In the rows, zero is written as 128.
R: rows in a few groups, each row roughly a mix of its group's directions (some rows in no group)
R (131 x 10)
[[ 86 122 105 173 163 109  73 134 141 143]
 [107 163  81 142  84 126 125 156 117 177]
 [ 72 110 108 113 166  93 129  98 146 163]
 [146 183 163 171 124 160  96 123 139 152]
 [164 109 122 105 172 144 141 139  83 178]
 [151 180 170 101 150 161 121 169 141 121]
 [115 165 179 126 167 143 149 160 172 126]
 [150 131  94  77 106 119 139  83  93 162]
 [159 104 145 170 164 110 163 106  80 123]
 [156 122 137  94 107 181 105 109 100  79]
 [172 155 183 126 148 170 118 162 132 144]
 [167 117 134 115 116 133 108  79  61 126]
 [132 156 112 136 111  95 154  80 143  68]
 [ 96 164 183 140 162 137  81 137 121 113]
 [128 138 186 143 104 103 101 167 103 167]
 [140 162 161  99 182 134 121  87 128  91]
 [ 82 132 122 141 155 151 100  70 120  89]
 [117 135 120  79 143 147 164 116  80 176]
 [ 98 147 175 162 125 146 127 107 190 141]
 [ 77 147 121 163 158  84 139 154 118  91]
 [ 89 110 110 115 138 156 154 172 100 180]
 [128 124 141 120 156 116  44 117 137 157]
 [ 90 109 106  97  70  83 131 110 127 114]
 [128 131 115 139 116  85 169 116  61 154]
 [ 97 118 101 198 122 121 137 148 113 171]
 [107 138 131 164 112 122 106 126 160  53]
 [129 148 141  77 154  83 128 107 105  79]
 [135 150 102 120 106 100 189 118 157 174]
 [112 128 127 162 100 119 101  80 133 191]
 [115 152 162 153 130 171  74 124 172 128]
 [131 146 111 133 105 185  92 154 178 109]
 [159 134 164 109 141 129 115  80  76 163]
 [113 136 136 159 115 119  78 138 153  61]
 [133 179 174 144 153 111 152 149  80 136]
 [147 122  97 138 149  87  78 130 114  74]
 [138  96  83 114  97 114 129 123  68  93]
 [131 163 149 116 151 103 149 154  61 156]
 [139  86 110 110  89 158 106  83 118  85]
 [189 137 143 107 144 164 178 113 108 120]
 [116  88  86 122 101 177  94 133 144 163]
 [160 121 104 152 156  90 111 114 145 192]
 [164 151 150 179  97 115 141 122 166  87]
 [148 106 131 102 141 118 197 118 168 160]
 [155 136 160 180 155 167 122 161 125 166]
 [ 78  70 113 140 137 158  97 139 153 109]
 [ 86 148 105 178 136 183 103 116 140 116]
 [127  89 153 183 109 112  98 135 114 177]
 [111 123 183 119  95 181 116 104 159 145]
 [188  91 106 130  95 121 142 101 141  88]
 [147  75  98 150 146 143  99  76 138 151]
 [172 131 121 183 116 155 158 138 166  98]
 [102 107 147 138 114  87 167  94  78 104]
 [104  86  87 123 126 136  91 109 100  76]
 [ 93 138  84 178  96 108 125 160 157 143]
 [104 111  60 145 104 160 131 116 158 157]
 [127 173 132 139  93 113  98 185 109 161]
 [157 167 154 134  92  94  83 107 127  92]
 [102 182 134  75 135  89 100 145 115 119]
 [ 91 171 106 144 124 135 144  72 167 146]
 [154 134 120 190 136 151 154 162 120  80]
 [121 119  79 153 147 129 179 167  88 120]
 [149 140 169 115 163  82 182 137 116 111]
 [ 56 163 140 101 114 117 141 132 163 145]
 [181 122 105  93 124 171 150  88 119 154]
 [166 118 107 181 135  88 159 157 162 128]
 [114 147 180 155 167 164 109 171 145 128]
 [102 123 156 149 167 149 129 122 188  86]
 [144  60 122 130 138 174 102 155 116 106]
 [109 114 102  90 158 151 158 132  73 165]
 [132 151 146 111 147 100 136 128  65 182]
 [141 102 164 116 125 159  73 176 142 150]
 [ 79 159 125 172 148 177 101 115 143 118]
 [125 103 109 136 152  88 173 160 142  75]
 [125 125 147 118 165 107  46 118 140 133]
 [111  99 175  92 163 135  79 148 104 127]
 [115 124 131  85 155 128 150 133 125 205]
 [ 93 126  99 165 161 116 163 131 140  71]
 [ 92 133 159 172 141 106 160 128 186 119]
 [167 137 109 128  80  96 125 149  89 173]
 [143 123 146 148 127 119  84 131  97 201]
 [152 143  91 117 157  55 136 143 121 151]
 [113 155 113 128 122 121 167 172 134 195]
 [ 99 123 143 100 174 104 172 166 165 134]
 [167 153  99 129 143 161  99 182 162 119]
 [ 94  91 112 137  93 114 156 117 121  65]
 [136 143  77 141  69 134 132 126 156 171]
 [ 89 115  78 117 107 158 105  88 146 163]
 [121 156 102 101 144 117 128 189 106 178]
 [ 94 193 119 108 123  89 150 113 125  94]
 [166 104  97 188 122 118 168 158 130 119]
 [143  94 117  70 167 105 133 118 121 175]
 [105 123  93 162  92 140 175 173 103 132]
 [169 112 168 128 141 153 146 173  82 107]
 [127  84 126  57 148 149 140 126 153 102]
 [160 152 155 114 122  89 170  91 173 132]
 [141 140 142 101 122  93 152  60 167 126]
 [127 139 113 175  72 142 113 119  98  81]
 [ 66 148  99 156 157  87 113 145 129 108]
 [ 65 107 116  75 105 110 131 141 137 100]
 [125 153  96  83 143 116 173 105 117  77]
 [100 163 161 131 121 138 102 106 153  62]
 [154  72 139 132 135 163  86 152 112  89]
 [119  93  90 155 116 185  93 160 115 127]
 [125 102  90 138 106 138 133 150 156  56]
 [ 95 108  95 127  71 155 165 127  94 145]
 [157 102 117 120  79 123 162  86 135 175]
 [129 114 164 102  77 162  88  97 126 157]
 [113  91 167 104 139 107 166  81 107  98]
 [ 88 139  52 135 152 141 120 116 156 125]
 [141  96 122 159 119 132  74 189 119 143]
 [138 134 125 109 159 142 169 116 146  54]
 [161 125 104 132 105  63  90 101 142 105]
 [153  84 114 104 168 116  85 139 115 175]
 [ 99  97  83 131 149 163 177 132 136 163]
 [175 127 130 152 176  74 152 132 101 120]
 [140 109 134 143 198 169 161 155 115 130]
 [122 104  75 171 117 179 116 120 123  96]
 [162 103 103  94 125 133 140 102  75 174]
 [122 130 126 131 112 138  77  60 143  89]
 [137 153 134 119 105  99 131 194 106 175]
 [178 152 148 103 152 136 114 123  64 144]
 [ 79 163 107 171 169 108 122 163 123 124]
 [143 140 128 130  93 192 130 159 160 169]
 [105 110 145 145 128 115 120  77 173 183]
 [153 119  85 132 123 165 196 103 118 129]
 [145 138 110  69 143 137 151  94 141  74]
 [123 117 188 138  85 125  92 168 145 146]
 [139 169 136 128 123  56 111 134 171 135]
 [140  93 136 140 204 140 102 142 154 112]
 [147 138 143 186  96 129 105  73 102 123]
 [135 108 113 157 120 114 190 146 168 170]]

the one row of each list that fits no group (the others fit one group, some only roughly)
- Z_824: [136 178 133 144 193 157 108 158 136 131]
- Z_34: [177 101 135 129 190 104 143 121 165 133]
- Z_611: [118  95 148  66 143  93 105  91 110 120]
- Z_451: [114 152 112 124 147  97 160 198  97 125]
- Z_464: [144  96 153  68 136  75 120 117 102 136]
- Z_536: [129 121 157 136 164 152 182 124 162 176]
- Z_369: [140 128 130 113  81 145 109 157 162 191]
- Z_403: [ 98 127 167  99 114  96 131 151 130 193]
- Z_912: [ 97  73 126  90 176 149 132 131 129 161]
- Z_540: [175  73  99 135 115 140 158 164 113 108]
- Z_900: [164  77 142 139 101 116 141  93  90 165]
- Z_199: [166  88  77  84 124 136  97 114 113 112]
- Z_436: [ 99 145 111 107 146  67  77 108 110 139]
  Z_403
- Z_829: [187 122 149 156 137 102 123  84 162 102]
- Z_154: [110 146 144 175  92 120 119  84  93 168]
- Z_137: [146 108 115 122 110 142 114  58 179 118]
- Z_469: [ 96 125  88 145  74 113 124 169  89 117]
- Z_945: [ 75 143  85 105 127  75 100 112 117 126]
- Z_734: [171  84 146 151 101 173 148 118 126 166]
- Z_370: [133 143 179 152 170 134 181 128 152 102]
- Z_730: [ 96 115 141  85 183 164 130 140 122 168]
- Z_293: [147 151  62 111  99 123 153  81 131 128]
- Z_95: [ 92 168 119  96 132 135 128 163 167  78]
- Z_227: [151 176 143 110 130 141 115 168  68 147]
  Z_293
- Z_213: [132  94 112 133 118 105  75 162 139 184]
- Z_943: [ 67 167 117 137 114  99 140 176 136 109]
- Z_907: [108 146 182 118 112  74 132 159 106  97]
- Z_721: [181 149 124  81 142 172 151  97 116 138]
- Z_305: [117  94 153 151  89 183 132  97 144  95]
- Z_662: [164 117 121 128 102 105 118 189  74 121]
- Z_324: [129 150 104 195  99 124  98 116 148 165]
- Z_144: [138 120 156  66 114  83  87 124 126 151]
- Z_112: [105 124 147 166 145  75 154 137  87  90]
- Z_748: [128 123 188 127 121 143 136  64 108  98]
- Z_194: [178  75 167 109 132 129  96 139  99 138]
- Z_99: [149 171 148 133 122 136 183 166  85 140]
- Z_787: [122 150 100 111 128 123 138 160  47 130]
  Z_194
- Z_84: [115 120 126 183  84 149 137 186 136 114]
- Z_694: [ 54 171 130  93 123 125 133 147 125 146]
- Z_972: [179 133 122 101 152  89  84  91 105 125]
- Z_285: [169 103 122  81 155 168 101 122 168 120]
- Z_711: [156 121 129 136 203 149 126 115 126  81]
- Z_745: [137 117 102 178 153 127 119 165 102 183]
- Z_936: [ 97  96 152  56 139 134 149 116  98 129]
- Z_135: [145 153  93 103 140 136  92 110 103 192]
- Z_319: [143 142 134 106 195 111  90  93 120  98]
- Z_520: [184 109 129 104 149 144  90  87 127 166]
- Z_87: [139 156 105 144 161 135 200 129 100 107]
- Z_364: [ 78 130 163 119 100 144  89 163 144 167]
- Z_301: [153  99  96 172 113  89 122  81 100 120]
  Z_745
- Z_981: [ 78 127 128 142 154  85 147  91 127  80]
- Z_937: [158 141  92 143 100  97 157 167  78 124]
- Z_727: [ 96 121 127 172 126 176 171 135 124  83]
- Z_519: [130 194 149 137  68 127 144 133 129 105]
- Z_107: [129 110 129  75  94 173 123 123  89  90]
- Z_744: [117 157 169 126 174 111 172  91 152 107]
- Z_924: [146 129 105  90 159 125 176  71 105 132]
- Z_839: [ 61 116 129 116 129 183 117 152 103 140]
- Z_405: [136 123 117 114  95  89 139 106 154 199]
- Z_91: [189 116 110 155 123  73 124 134 136 164]
  Z_981
